One turning vector, and how many steps it has turned:
The counts run from 0 to 777.
[ 15.7 -17.9  18.3  11.8 -39.6 -15.6  -9.0 -25.3 -21.3  -9.6  -8.8  22.9
 -30.5  26.5 -14.2   5.3  -3.6   2.9  16.3  -5.0   2.2 -13.2  -5.7  -0.8
  14.3  15.2 -10.9 -18.7 -27.5 -19.2   8.3 -25.2  -1.5   8.8  13.7   6.2
   9.1  18.7 -26.0  -0.9  20.8 -20.5   1.3  19.3]
386
[ 18.1 -25.3 -13.3   6.7  -0.7 -24.2   0.8   6.0  15.0  -2.7 -13.9   0.2
  11.1  11.6 -21.2  -4.5  23.3   2.5   8.4   9.3  -2.2 -52.2 -24.5 -15.4
   8.0   9.2  -0.5 -16.1   2.3   4.6  -5.3 -22.1  -6.4   3.2  35.2  -6.5
  31.7   0.3 -29.1   2.3  15.0 -17.2  12.0 -13.3]
95
[ 16.4   9.6  -4.6   3.9  -4.4 -23.8   5.5   7.1   5.9 -13.7 -17.7   4.9
   1.6  10.3 -15.3 -50.1  -4.3   2.9  12.3   7.0   5.0 -40.9 -28.7 -18.7
  -6.3  38.7  -2.1   6.0   0.8 -17.1  -4.4 -23.2  10.8  -8.8  15.9  -6.5
  18.6  11.4 -30.3   8.3  -2.8 -14.1  13.1  14.4]
433
[  4.5 -23.1  24.5   3.3 -31.2 -36.8 -23.3 -16.5  -9.4  31.5  -5.3   0.3
  -2.2 -11.4  -7.0  -6.3   0.8  -9.2  20.6   0.8  -2.0 -28.1   9.0  -0.1
  10.3  11.3  -4.3  -2.5  -1.0   4.2   1.6   0.3  -5.9  -4.0  34.3 -23.7
  -8.9 -18.1 -29.6  27.4 -29.2 -14.2  -0.1  27.4]
502
[  9.6  -8.7   0.9  12.8 -36.9 -12.0 -19.6 -11.8 -25.4  -2.1 -11.5  26.1
 -15.4  17.3 -23.6 -13.9  -4.5   0.7  27.3 -10.5  -1.3 -20.1  11.3   7.4
   7.2  23.6   0.5  -8.0 -11.3 -27.2   8.9 -12.9  -3.1   8.5  11.1   1.6
   0.9  30.1 -26.5  10.2  12.9 -24.9   6.2  31.6]
205
[ 12.4  -5.9  12.6   5.6 -15.4 -24.4   1.4 -25.8 -23.1   4.4 -10.7  -5.6
 -11.9  40.8 -23.4  12.9   8.2   7.7   6.9  20.5  -6.5  -0.7   4.0 -15.3
   7.9  -3.4 -23.4 -11.8 -31.4 -14.8  13.5 -10.0 -13.8  29.7  15.0  -7.6
  27.5   5.4 -28.3   3.1  13.9 -21.2   9.1  15.9]
570
[ 18.8 -30.5  13.3   9.5 -17.3 -12.3 -11.1  -9.6 -11.5 -12.4  -4.2  11.6
 -18.9  18.2 -22.7 -12.7  14.4  -3.5  -6.2  -9.7   3.1 -15.0 -22.3   0.7
  13.6  16.4   9.4  -2.4  -2.6 -11.9   6.9 -29.2  -9.6   6.8  36.5   3.9
  -3.9  38.9 -33.8  -4.5   2.1 -32.6   8.9  21.7]
368
[  2.2  -2.6  -7.0   9.3 -39.5 -28.2  -9.0 -12.1 -10.6   6.9 -15.2  19.8
 -21.4   0.6 -22.1 -15.8  -1.1  -2.1  24.9 -13.9  -7.5 -46.7   0.4  -4.3
 -13.5  41.5  16.7  -0.9   8.6  -5.0   6.3 -12.0  -4.4   6.6  28.0  -8.2
   7.1   0.6 -18.1  27.3  19.3  -0.3   2.7   0.2]
642
[ 15.7 -22.7 -17.5   4.0 -30.7 -31.7 -10.3   4.5  11.5   5.8 -13.4  24.1
  15.4  -2.5  -9.0 -19.2  21.3  -5.3  26.1  -1.8  -1.5 -57.8  -7.0  -1.5
   9.5  15.7   3.3 -19.6   2.2  -0.7   6.1 -10.2   0.8 -15.4  29.0   2.4
   5.7   3.4 -25.0  17.1  -3.1 -10.8   4.0 -11.1]
475
[ 21.2  -9.0  -1.2  -3.3 -43.0 -37.0   6.4  -7.5   9.5  -3.8  -6.5  22.1
  -8.2   9.1  -0.9 -29.7  20.3  -4.1  15.7   6.7   0.5 -39.6 -15.9 -11.0
   8.5  21.4  -7.3 -15.7 -15.3   4.4  21.2 -16.1  12.0 -20.2  25.7   3.0
  -2.1  -0.9 -22.1  16.4  -4.5   2.0  -4.4 -19.7]
656
[ 17.9 -11.0   4.6   2.4 -37.8 -35.0   9.1  -5.6   5.5 -11.0  -6.2  20.0
 -23.7   6.4  -5.0 -29.4   1.9  -3.2   9.1   8.8   3.5 -45.7 -25.2 -12.4
   2.2  30.1  -3.5  -8.6  -8.3   2.9   9.6 -27.7  11.8 -15.4  25.6  -3.2
   8.9  -7.3 -23.4  14.3  11.5   2.9   1.8 -14.0]
640
[  7.9  -3.8   8.5   7.9 -14.5 -22.1  -7.2 -25.2 -34.0   4.0 -11.0  -4.1
 -22.0  31.2 -30.1  -7.7   3.1   0.3   2.0   6.8 -12.0   1.2   7.2  -4.4
  -5.1  18.4   0.9  11.6 -10.7 -23.5  20.3  -6.6 -16.2  31.6  25.3  -8.6
   9.5  25.0 -28.0  13.9   6.7 -25.4  11.7  25.1]
380
[  9.9 -30.4  16.2   9.0 -27.5 -25.5 -20.8 -21.8   9.3  21.6 -14.3  11.2
  -1.3   1.1 -14.0  21.2  18.1  -4.1  21.4 -19.8   2.9 -34.9  -1.8  -7.9
  14.7   9.6   0.3 -27.5  -8.6   9.3  -2.8 -12.3 -17.0   3.7  38.4 -10.6
   1.2  -6.6 -27.2  10.8 -13.6 -11.9  -6.4   8.6]
320
[ 12.8  18.5   8.2   3.7   1.0 -28.9  17.0 -16.7  -6.9  -3.1 -21.1 -18.7
  -8.9  30.4 -20.2 -25.1  -6.4   9.5   0.2  17.2  -2.7 -14.0 -22.3 -31.6
 -13.2  31.3 -11.4  10.8 -18.1 -16.3   3.8 -17.5  -3.2  18.0  18.5 -18.9
  30.9  -3.0 -30.0  10.7  -2.3  -9.5  12.1   9.0]
604
[ 13.8 -23.8  20.4   1.4 -23.8 -25.8 -17.7  -0.9   1.9   8.9   3.8  13.6
  -5.5  -2.7  -3.1 -30.0   7.4 -15.1  13.1   2.8   9.6 -27.9  -8.8 -10.3
  20.8  11.5  -5.4  -3.5  -3.8   1.6   6.0 -15.4   6.2 -21.2  28.6  -8.8
 -15.3   4.8 -35.1  14.3 -34.1 -15.9   7.8  34.5]
698
[  1.8 -24.5  12.0  12.0 -10.7 -14.5 -25.4 -14.4 -26.5  17.1  -1.7   2.5
 -12.9  17.8 -30.4  13.6  13.9  -6.4   9.3   2.4  -7.3 -16.1  14.3  -6.0
  11.9   0.8   5.6  -2.9   3.7  -5.2   5.9  -9.0 -22.3  24.6  33.9 -10.3
  11.3  13.7 -32.9  11.4   4.7 -26.8  17.4  41.9]
544
[  3.9   2.4  11.5   5.3 -39.5 -16.3  -7.8 -21.8 -26.1   2.4   0.8  17.8
 -34.8  35.3 -20.0  -3.4  10.1  -5.1  15.9  10.7  -5.5  -4.4  14.7 -20.5
   6.9   8.0  -8.0  -6.7 -18.6  -7.2  30.1 -10.4  -5.6  15.9  12.7   3.8
   6.0  17.3 -26.0  14.7  10.9  -5.0  10.1  30.9]
190
[ 17.7 -15.7  21.1   6.5 -23.3 -23.2 -14.3  -3.3 -14.1   4.7  -9.4   9.1
  -3.3   3.3  -6.3 -13.7 -24.8   0.4  27.5  15.0   8.9 -30.8   1.1   2.4
  12.8  13.0 -22.9  -6.7 -19.6 -22.4 -12.0 -13.1  11.8  -6.6   5.0 -17.1
  17.0 -11.1 -36.0   6.0  -2.8 -30.4  10.0  38.3]
48
[ 22.3 -33.8  21.0  -0.7 -14.1 -38.2  -3.1 -11.5  13.1  10.3  -8.4  -7.0
   6.4  -3.3  -2.8 -14.1  19.7  -1.8  -3.8   3.9   6.2 -28.6 -26.9  -5.3
  15.3   9.6  -8.6  -9.4 -11.0   6.9   5.5 -18.3  -7.1 -10.0  45.8 -14.8
  -4.0  -4.5 -32.1  11.5 -34.7 -22.1  -2.5  -1.4]
318
[ 13.0 -32.9  27.3   3.5 -27.4 -21.3 -18.1 -10.3  11.2  14.8   0.9  16.5
  -7.2   5.2  -4.5   5.1  13.9 -10.7  15.8   1.0  11.8 -30.9  -5.5 -16.2
  31.0  -5.5  -9.6 -25.5 -11.3  15.5   1.6 -20.7  -4.0 -14.8  30.2  -3.9
  -3.8  -5.2 -35.6   7.6 -22.4  -9.7   6.2  28.3]
517
[ -2.1 -17.9  15.7   6.7 -16.2 -25.9 -28.1 -15.4  -7.9  32.9  -8.8  -0.4
   1.2   1.1 -20.7   4.1  11.4 -10.0  24.2  -5.7  -4.1 -22.7  18.3  -9.4
   8.2   7.1   2.0  -4.0   5.4   2.2   1.6   0.9 -18.0   9.2  34.9 -20.4
  -3.1  -3.2 -30.4  25.1 -26.4 -15.4   7.0  37.1]
511
[  9.0 -14.9   8.7   2.3  -3.3 -29.4 -13.0  -2.1 -30.1  14.8   1.3 -10.1
  -0.1  22.7 -24.8 -12.9   5.5  -2.9   0.6  36.2 -12.4  -9.0  12.1  -4.5
   7.3  -8.8 -14.7   9.2  -4.5 -13.3  14.4  -0.1 -10.4  16.8  24.3 -14.1
  19.8   5.3 -33.9  15.5  -2.7 -31.9  23.1  37.5]
735
[ 11.9 -19.7   0.6   2.0 -47.2 -34.9  -8.9  -4.7   0.1   7.6  -1.4  25.7
 -10.8  -3.8  -3.5 -11.9   0.9  -7.7  28.1  10.2  -0.4 -52.8  -1.2  -4.8
   8.2  16.9  -4.3 -19.9  -8.4   4.3   6.5 -13.8  10.5 -14.3  20.4  -4.3
   8.1 -18.7 -21.0  22.3  12.4   1.1   1.0  -4.4]
468
[ 15.8 -25.3  10.2  -0.5   8.8 -22.6  -8.1   0.8  -2.2   7.7  -1.2  -9.6
   6.6  18.3 -18.8 -19.7  29.5  -9.4 -12.6  17.4  -2.2 -14.4 -15.8 -18.3
  16.8  -5.6  -3.2   2.9   2.8   5.2  11.8 -16.8 -11.7   3.0  40.8  -7.4
  -0.1  18.0 -41.0   4.9 -27.3 -26.8  18.2  28.9]
531
[ 19.9 -12.0  -6.8   5.2  -9.4 -14.7 -11.4   7.4   4.5  -5.8 -15.3  12.3
  23.6  16.5 -14.8 -19.1   5.5   3.8  31.1   3.1   5.6 -36.0  -9.1  -6.0
  20.1   5.0 -18.2 -21.6 -19.2 -25.2  -6.7 -15.0   6.1  -8.1   8.2  -1.5
  19.3  18.4 -36.9  -7.8  -7.6 -35.0  10.3  25.3]
46
[  2.2 -15.4  15.0   2.8 -25.9 -19.0 -23.4  -7.6 -17.8  18.1   5.1  17.6
 -15.9  19.1 -17.3   5.1   8.6 -12.0  24.3  16.6  -1.2 -20.1  20.2 -17.7
  23.4 -10.3  -9.9 -16.2  -4.7   7.0  11.9  -7.4  -6.7   2.4  15.2  -3.9
   8.7  -1.6 -33.7  15.4  -1.1  -7.8  17.3  48.9]
717
[ 11.1  -8.3  -0.7  -0.2  10.6 -36.6  11.6   3.8  -4.6   5.9  -8.0 -21.1
   6.5  16.1 -18.4 -19.5   5.9   1.9  -6.0  36.9  -6.7 -33.2 -16.1 -22.3
  -4.2   8.2 -14.0   7.2  -0.5   0.7  -0.8 -11.4  -4.3   8.9  28.6 -21.0
  39.3 -19.3 -30.2  14.0   4.9 -13.7  22.2   5.6]
85
[ 15.0 -11.4   3.2   6.7 -11.2 -22.7  -7.1  10.3   1.5  -4.5 -12.2   9.3
   2.2  -7.6 -13.2 -35.2 -19.2  -3.0  20.4   9.1   8.4 -51.4 -18.5  -6.4
   3.7  28.4  -7.3   2.1   2.9 -11.5 -17.5 -22.2  14.0 -14.5  15.4 -11.0
  19.3  -6.4 -34.5  11.0  -0.1 -17.1  13.5  25.0]
253
[ 15.9 -10.6  27.4  11.3 -17.1 -21.7  -3.8 -24.0 -14.2  -5.2 -22.4  -0.1
 -20.5   8.5 -15.6  -7.7 -25.7   8.0  12.0  -8.0   6.5 -19.0 -20.4   3.8
  -3.2  39.1  -8.7   1.3 -19.0 -24.2 -14.9 -24.1  -2.7  12.7  19.7 -18.2
  18.5   3.4 -29.8   2.6   7.6 -27.3   2.2  20.0]
592
[ 16.7  -1.8 -11.6   2.5 -18.2 -16.8  -1.7  -2.4 -11.9 -13.8  -8.1  14.5
  -3.0  38.6 -24.0 -27.2  32.1  -1.4   5.7   5.4  -7.1 -11.9  -6.0 -18.5
   9.4  10.4  -0.2  -4.0 -12.9 -17.7  29.9 -15.6  -4.5   5.0  21.0  13.8
   1.3  46.5 -31.3   3.2  -2.7 -17.5  11.4  13.9]
193
[  7.8 -25.9  17.2   9.3 -10.4 -28.3  -8.6  -3.0  -7.2   7.0  -7.1   0.6
 -11.1  -8.4 -12.6  -5.6 -21.1  -1.5  14.0  14.8   3.6 -47.9 -11.3  -4.7
   1.9  18.3  -9.0  -1.6   2.5   0.1 -20.8 -22.0   2.3  -0.8  25.1 -23.3
  28.9 -25.9 -31.5  10.7  15.3 -18.3  14.0  20.8]
81
